In the data rows, the value 128 means zero.
Here are some points, each followed by its number:
(121, 104, 149, 123, 129, 149, 87, 211, 60, 76, 132, 73, 129, 163, 168, 156, 167, 112, 130, 97, 117, 122, 197) 0
(132, 36, 187, 173, 187, 105, 126, 196, 87, 136, 150, 75, 59, 158, 134, 151, 105, 93, 127, 146, 206, 150, 188) 1
(91, 70, 155, 106, 149, 99, 136, 166, 42, 80, 165, 62, 146, 186, 164, 93, 143, 135, 108, 163, 86, 133, 203) 2
(127, 109, 141, 139, 112, 113, 143, 154, 116, 112, 135, 79, 131, 122, 134, 125, 124, 110, 143, 134, 131, 133, 142) 3
(176, 141, 143, 142, 107, 115, 117, 119, 111, 130, 156, 137, 160, 92, 148, 96, 129, 118, 135, 108, 125, 137, 155) 4
(190, 89, 156, 85, 102, 182, 126, 139, 88, 161, 145, 180, 105, 105, 150, 151, 69, 112, 206, 105, 143, 88, 144) 5
(137, 88, 124, 123, 73, 99, 137, 116, 163, 132, 125, 87, 127, 116, 84, 80, 119, 168, 60, 122, 99, 121, 120) 6
(128, 95, 137, 153, 102, 79, 140, 199, 108, 127, 150, 76, 149, 133, 118, 103, 166, 83, 124, 122, 137, 143, 175) 7
(255, 103, 207, 196, 117, 64, 103, 38, 138, 121, 81, 239, 168, 150, 163, 161, 137, 26, 127, 193, 144, 91, 89) 8
(168, 53, 175, 184, 131, 108, 106, 95, 46, 97, 152, 138, 155, 171, 229, 169, 173, 67, 43, 218, 150, 109, 185) 9
(108, 186, 155, 255, 122, 135, 118, 204, 76, 61, 141, 106, 121, 203, 141, 197, 134, 79, 141, 116, 68, 97, 191) 10
(153, 83, 54, 130, 122, 136, 97, 88, 140, 111, 113, 197, 190, 90, 130, 124, 128, 121, 114, 113, 95, 150, 134) 11
(111, 52, 104, 113, 147, 137, 89, 59, 89, 169, 140, 220, 165, 104, 155, 138, 94, 86, 143, 155, 114, 148, 92) 12
(90, 250, 158, 160, 116, 113, 153, 156, 181, 92, 55, 157, 83, 182, 105, 162, 153, 113, 127, 104, 157, 106, 96) 13
(109, 124, 111, 107, 134, 140, 127, 97, 154, 136, 133, 144, 125, 121, 125, 139, 132, 157, 123, 111, 122, 125, 94) 14
(154, 127, 171, 201, 114, 115, 110, 185, 116, 68, 135, 138, 143, 151, 158, 90, 139, 73, 120, 51, 130, 143, 142) 15
(140, 41, 108, 126, 125, 120, 103, 110, 92, 153, 168, 128, 168, 93, 159, 102, 104, 124, 138, 123, 85, 134, 155) 16
(102, 140, 123, 152, 154, 57, 101, 100, 120, 144, 125, 127, 141, 134, 179, 75, 153, 141, 124, 122, 147, 146, 153) 17
(175, 11, 162, 142, 131, 79, 154, 86, 96, 140, 143, 93, 182, 178, 180, 107, 144, 101, 181, 156, 109, 112, 154) 18
(159, 68, 79, 98, 76, 110, 89, 74, 81, 179, 191, 160, 146, 80, 184, 118, 125, 137, 127, 134, 54, 146, 190) 19
(118, 85, 114, 124, 142, 108, 131, 144, 88, 130, 143, 108, 138, 123, 141, 122, 138, 128, 140, 142, 113, 168, 198) 20
(150, 41, 146, 133, 164, 188, 118, 99, 112, 128, 127, 97, 143, 108, 128, 189, 126, 108, 64, 153, 165, 113, 167) 21
(146, 5, 165, 108, 151, 133, 101, 109, 107, 110, 197, 119, 128, 42, 108, 154, 82, 108, 135, 135, 114, 132, 145) 22
(123, 142, 143, 93, 138, 173, 203, 89, 137, 128, 105, 116, 77, 144, 151, 80, 147, 149, 107, 124, 119, 147, 165) 23
(105, 144, 94, 106, 119, 141, 146, 144, 151, 196, 95, 132, 122, 126, 101, 155, 112, 156, 116, 125, 113, 141, 91) 24
(130, 132, 130, 160, 118, 83, 138, 108, 115, 113, 131, 157, 151, 132, 121, 86, 143, 103, 120, 108, 144, 137, 131) 25
(112, 151, 38, 59, 173, 139, 153, 64, 188, 198, 131, 192, 104, 113, 71, 150, 89, 181, 120, 164, 137, 90, 69) 26
(100, 237, 97, 95, 82, 84, 114, 113, 254, 163, 235, 93, 116, 90, 56, 83, 167, 197, 147, 68, 143, 142, 108) 27
(129, 54, 129, 146, 140, 99, 87, 127, 68, 110, 180, 62, 204, 172, 176, 62, 208, 130, 111, 154, 139, 133, 232) 28
(136, 122, 108, 111, 135, 146, 178, 128, 137, 131, 105, 108, 135, 131, 113, 123, 123, 153, 109, 138, 138, 130, 97) 29
(128, 96, 72, 82, 138, 179, 163, 151, 174, 139, 121, 76, 90, 123, 63, 150, 110, 177, 96, 154, 141, 142, 148) 30
(100, 85, 98, 51, 179, 110, 181, 57, 192, 189, 107, 152, 135, 99, 88, 95, 84, 196, 103, 172, 144, 115, 80) 31
(207, 218, 78, 115, 130, 116, 72, 70, 233, 179, 122, 172, 201, 103, 121, 88, 169, 206, 96, 116, 94, 166, 69) 32
(171, 43, 91, 128, 112, 139, 93, 120, 102, 125, 159, 114, 217, 66, 147, 85, 132, 100, 119, 116, 127, 140, 174) 33
(179, 77, 134, 135, 118, 137, 110, 181, 105, 127, 149, 81, 163, 118, 147, 140, 127, 108, 149, 112, 137, 150, 133) 34
(161, 163, 109, 95, 112, 73, 147, 87, 237, 172, 109, 134, 134, 91, 83, 81, 119, 168, 147, 115, 169, 150, 80) 35
(186, 0, 165, 144, 211, 164, 108, 103, 85, 91, 168, 176, 177, 142, 168, 120, 96, 60, 101, 155, 145, 177, 191) 36
(131, 160, 126, 142, 85, 94, 141, 128, 162, 143, 121, 98, 120, 114, 88, 84, 126, 161, 122, 128, 159, 141, 133) 37
Which two points above are nearest to each new point by angle, seen from the average point of the numbered points? Their numbers follow each, nearest first.
(82, 56, 148, 180, 170, 147, 122, 180, 42, 56, 116, 46, 108, 171, 138, 160, 162, 124, 130, 153, 131, 113, 222) 0 2
(131, 82, 107, 125, 131, 130, 96, 120, 107, 142, 153, 141, 219, 99, 161, 123, 133, 122, 125, 137, 108, 148, 180) 33 16
(123, 178, 171, 170, 93, 91, 108, 134, 154, 86, 121, 93, 127, 177, 97, 127, 188, 128, 67, 106, 136, 132, 199) 13 10
(171, 213, 171, 171, 92, 28, 160, 132, 159, 105, 96, 166, 74, 140, 96, 138, 126, 82, 141, 82, 165, 116, 75) 13 25
(106, 171, 177, 170, 84, 103, 107, 159, 121, 70, 81, 110, 122, 144, 119, 111, 135, 101, 149, 120, 127, 137, 143) 13 10
(78, 255, 109, 139, 129, 73, 149, 106, 130, 130, 138, 172, 122, 169, 104, 110, 137, 150, 118, 119, 62, 111, 135) 13 27
(118, 184, 123, 155, 118, 130, 136, 121, 158, 136, 131, 140, 89, 106, 105, 133, 106, 117, 141, 115, 132, 139, 102) 13 37
(142, 131, 93, 119, 138, 155, 123, 112, 164, 176, 138, 162, 126, 45, 107, 145, 102, 135, 157, 149, 111, 148, 72) 26 24
(166, 176, 137, 158, 99, 103, 137, 133, 159, 131, 101, 134, 138, 78, 88, 124, 86, 82, 165, 103, 129, 145, 79) 35 13
(145, 102, 136, 99, 124, 160, 138, 136, 119, 189, 131, 95, 138, 157, 115, 139, 134, 140, 136, 134, 115, 84, 106) 24 29
(94, 169, 149, 137, 92, 118, 155, 153, 156, 125, 82, 84, 104, 152, 103, 135, 126, 139, 119, 118, 166, 132, 127) 13 37
(114, 165, 163, 173, 110, 120, 122, 174, 114, 57, 148, 126, 137, 173, 135, 122, 141, 89, 147, 120, 124, 144, 153) 10 15
(104, 164, 131, 94, 133, 179, 156, 170, 114, 100, 75, 125, 17, 122, 89, 206, 113, 118, 102, 109, 156, 103, 72) 13 29
(136, 250, 150, 222, 66, 122, 137, 119, 234, 113, 125, 151, 117, 134, 131, 153, 133, 103, 210, 118, 141, 133, 119) 13 37
(167, 115, 185, 166, 52, 184, 157, 239, 150, 99, 82, 92, 86, 146, 124, 198, 120, 59, 179, 76, 174, 124, 102) 3 34
(119, 123, 154, 148, 140, 104, 128, 109, 99, 108, 97, 127, 142, 131, 142, 121, 153, 131, 128, 127, 142, 120, 158) 17 13
(154, 135, 122, 121, 102, 153, 138, 167, 152, 73, 171, 100, 109, 156, 97, 110, 174, 160, 135, 102, 137, 129, 151) 27 30
(125, 177, 135, 132, 100, 141, 171, 178, 168, 129, 66, 110, 72, 157, 85, 140, 107, 140, 157, 105, 178, 137, 113) 13 37
(116, 55, 152, 148, 154, 107, 135, 149, 73, 106, 151, 67, 141, 85, 176, 114, 101, 161, 122, 157, 145, 131, 173) 2 20
(103, 104, 92, 62, 167, 154, 110, 90, 138, 153, 255, 109, 106, 115, 71, 123, 113, 184, 88, 146, 147, 135, 95) 26 31
(103, 87, 240, 155, 209, 60, 80, 67, 57, 101, 188, 192, 249, 86, 138, 7, 189, 122, 131, 151, 153, 132, 176) 28 17
(132, 36, 118, 112, 158, 137, 117, 116, 109, 173, 153, 103, 144, 88, 103, 126, 130, 144, 138, 128, 125, 146, 159) 22 16
(164, 74, 157, 142, 151, 131, 134, 145, 116, 122, 114, 121, 103, 151, 98, 151, 93, 111, 109, 191, 168, 103, 134) 1 21
(121, 138, 91, 111, 168, 117, 132, 107, 104, 147, 123, 100, 146, 169, 146, 128, 168, 157, 110, 125, 81, 108, 164) 2 23
(147, 150, 167, 141, 101, 127, 142, 203, 145, 90, 79, 85, 87, 158, 99, 141, 100, 131, 125, 112, 141, 156, 125) 13 3
(132, 69, 138, 143, 167, 115, 101, 87, 74, 104, 158, 157, 179, 127, 255, 137, 110, 111, 129, 149, 126, 106, 182) 9 36
(146, 128, 121, 137, 103, 143, 132, 172, 131, 115, 93, 117, 76, 113, 111, 155, 112, 109, 127, 135, 151, 117, 133) 13 3
(173, 77, 109, 122, 119, 107, 138, 156, 121, 129, 133, 102, 107, 61, 111, 123, 45, 114, 255, 149, 128, 187, 135) 5 34
(119, 117, 123, 152, 116, 93, 131, 139, 121, 129, 137, 103, 138, 122, 130, 109, 141, 119, 128, 135, 135, 138, 160) 7 3
(45, 255, 72, 141, 105, 147, 126, 118, 195, 185, 23, 205, 92, 172, 89, 176, 138, 155, 83, 127, 129, 177, 32) 24 13
(31, 255, 176, 193, 38, 64, 108, 150, 136, 74, 38, 162, 80, 184, 103, 178, 155, 110, 165, 86, 236, 98, 140) 13 25
(118, 146, 145, 118, 141, 117, 143, 106, 147, 139, 122, 130, 121, 134, 105, 121, 108, 140, 150, 125, 158, 148, 85) 35 14
(134, 185, 146, 133, 77, 97, 153, 86, 200, 181, 120, 139, 120, 71, 99, 65, 161, 94, 143, 130, 161, 134, 106) 35 37
(149, 141, 148, 108, 148, 126, 154, 133, 141, 120, 90, 123, 101, 141, 80, 131, 132, 105, 118, 130, 144, 134, 158) 13 23
(108, 176, 108, 125, 108, 124, 143, 132, 167, 143, 93, 118, 112, 138, 118, 113, 105, 116, 159, 125, 146, 146, 121) 13 37
(119, 152, 130, 144, 110, 129, 129, 157, 134, 147, 107, 115, 84, 129, 125, 113, 90, 126, 129, 104, 139, 130, 152) 13 37
(115, 97, 130, 99, 117, 135, 135, 90, 78, 154, 175, 123, 188, 84, 163, 113, 146, 114, 156, 136, 66, 117, 225) 19 16
(37, 71, 171, 135, 167, 156, 134, 88, 159, 165, 147, 161, 96, 168, 109, 162, 81, 120, 117, 143, 108, 99, 97) 14 26
(158, 113, 169, 131, 107, 134, 131, 160, 153, 127, 93, 79, 75, 132, 105, 184, 105, 95, 63, 110, 169, 78, 111) 13 21
(125, 154, 148, 147, 150, 141, 128, 126, 105, 109, 101, 164, 105, 173, 105, 165, 144, 107, 127, 127, 132, 137, 135) 13 10
(176, 110, 116, 223, 102, 36, 124, 117, 97, 124, 187, 72, 210, 136, 157, 0, 147, 130, 72, 130, 119, 0, 242) 28 7
(155, 170, 127, 98, 138, 223, 110, 194, 124, 97, 153, 91, 110, 65, 147, 177, 93, 8, 105, 139, 135, 131, 81) 34 3
(69, 142, 126, 127, 55, 116, 91, 148, 105, 95, 147, 103, 194, 169, 152, 148, 207, 158, 111, 95, 98, 134, 129) 0 10
(144, 169, 84, 127, 93, 121, 143, 103, 148, 157, 152, 97, 156, 84, 101, 67, 162, 167, 138, 101, 108, 190, 93) 27 32
(178, 122, 96, 107, 125, 178, 119, 130, 168, 163, 129, 149, 104, 76, 68, 144, 42, 128, 148, 134, 125, 126, 87) 26 24
(47, 155, 92, 127, 124, 123, 62, 104, 112, 118, 102, 133, 190, 230, 168, 152, 121, 109, 127, 78, 84, 136, 197) 10 0
(120, 126, 141, 140, 115, 123, 127, 144, 107, 100, 117, 110, 141, 143, 130, 139, 128, 100, 121, 140, 121, 129, 147) 10 3
(140, 94, 134, 147, 156, 138, 102, 117, 80, 112, 127, 162, 145, 110, 157, 149, 96, 108, 158, 144, 133, 112, 121) 12 5
(129, 160, 110, 80, 161, 119, 97, 92, 127, 154, 113, 137, 131, 136, 133, 78, 160, 158, 96, 113, 113, 124, 137) 32 17
(129, 72, 127, 53, 155, 150, 118, 128, 99, 146, 142, 177, 139, 85, 165, 204, 149, 138, 47, 166, 89, 98, 119) 21 12
(169, 201, 100, 145, 61, 100, 159, 215, 181, 128, 104, 98, 89, 83, 68, 121, 121, 121, 189, 119, 130, 182, 155) 37 27
(93, 85, 142, 129, 123, 94, 85, 51, 60, 122, 149, 173, 193, 154, 140, 116, 185, 162, 114, 157, 121, 144, 142) 28 12
(83, 135, 39, 105, 172, 89, 140, 36, 117, 137, 161, 113, 128, 136, 165, 118, 154, 133, 95, 104, 143, 116, 178) 17 26
(165, 99, 122, 126, 153, 135, 139, 121, 93, 109, 122, 149, 151, 100, 151, 135, 103, 132, 125, 167, 102, 122, 130) 12 36
(126, 110, 126, 218, 140, 63, 119, 62, 99, 143, 109, 203, 154, 98, 130, 125, 78, 59, 148, 145, 168, 91, 82) 8 25
(119, 170, 130, 138, 111, 112, 125, 110, 174, 127, 124, 122, 126, 141, 140, 120, 138, 139, 97, 114, 130, 138, 123) 13 27
(138, 199, 122, 155, 83, 101, 108, 202, 199, 95, 89, 113, 112, 147, 88, 22, 133, 182, 158, 100, 147, 104, 105) 37 13
(112, 120, 141, 127, 114, 122, 137, 114, 125, 101, 120, 107, 105, 144, 99, 129, 142, 122, 111, 126, 144, 115, 138) 13 37
